In the rows, 128 means zero.
Where one turn sends some rows of the set: a few examples, then the rows asked
dufum: [166 134 149 124 119 137 105 109 134 128 151 112 126 137 125 128  82 141
 130  94 118 135  95 124 116]
Nopit: [147  91 168 117 130 134 161 133 123 127 119  93  94 132 124 183 143 125
 113 125 131 136 144 132 118]
tar: [153  95 173 136 110 146 133  96 118 158 136  90 102 134 115 154 127 135
 110 120 144 143 129 123 116]
tor: [119 118 126 115 121 170 171  87 123 134 127 113 113 134 144 154 129 113
 119 120 178 133 152 141 129]
vut: [125 111 108 134 128 133  95 133 145 158 131 129 141  98 121 133 167 118
 136 138 172 135 112  88 131]
sava: [147 137 132 114 146 143 116 173 128 120 110 120 101 116 119  99 144 114
 135 150  95  96 159 146 112]
dus: [115 185 137 132 137  85 133 154 147 112 136 136 138 109 129 118 150 104
 138 164 149 116 136 125 130]
siven: [119  92 159 120 125 142 134 117 130 155 115  91  99 115 120 162 138 124
 120  81 139 136 159 123 126]
vedi: [120 168 114  92 108 124 133 142 106 154 116 122 158 144 130  97 107 133
 113 116 153 122 158 108 142]
Zaf: [130 132 132  98 140 133 113 136 143 116 129 118 128 119 130 145  95 128
 138  59 114 131 135 126 128]
goren: [124 184 138 108 115 113 139 120 105 142 110 112 136 142 131  95 112 156
 113 150 136 109 108 156 122]
seto: [120 124 138 134 125 166 172  78 132 135 129 103 100 121 145 138 133 117
 130 123 171 128 134 156 117]
gega: [135 114 125 122 134 130 101 126 129 139 120 141 144 116 119 160 163 129
 123 175 170 124  88 122 127]
kapap: [118 184 145 135 124  96 102 120 130 132 136 145 151 123 120 113 129 113
 122 174 159 113 115 131 126]
Laror: [116 117 116 130 151 118 120 151 153 133 112 126 122  87 127 150 184 121
 145 149 155 119 105 127 124]
Geza: [166 133 144 102 139 124 144 152 137  92 142 114 122 141 131 162 100 132
 133 109 109 131 112 128 120]
velir: [136 116 130 132 119 167 185 101 131 130 139  97 103 127 145 142 135 107
 127 125 174 139 149 130 122]
Kogin: [107 176 129 121 124 101 104 136 140 135 136 144 157 113 123 110 132  98
 131 138 163 121 153 104 139]
Kuneb: [146 128 122 111 127 158  86 155 120 145 123 129 123 127 113  86 126 108
 125 136 113 110 172 112 124]
Tapek: [130 178 119 114 124 103 175 172 128 127 120  96 124 126 142  93 132 135
 133 133 129 119 143 123 123]
Movab: [157 136 142 110 129 153  89 140 106 129 116 138 119 144 112 102 120 127
 114 172 108  96 139 150 115]

vedi goes to goren
Laror goes to vut
And these:
kapap goes to dus
Kuneb goes to Movab
Nopit goes to siven
tor goes to seto
Geza goes to Zaf

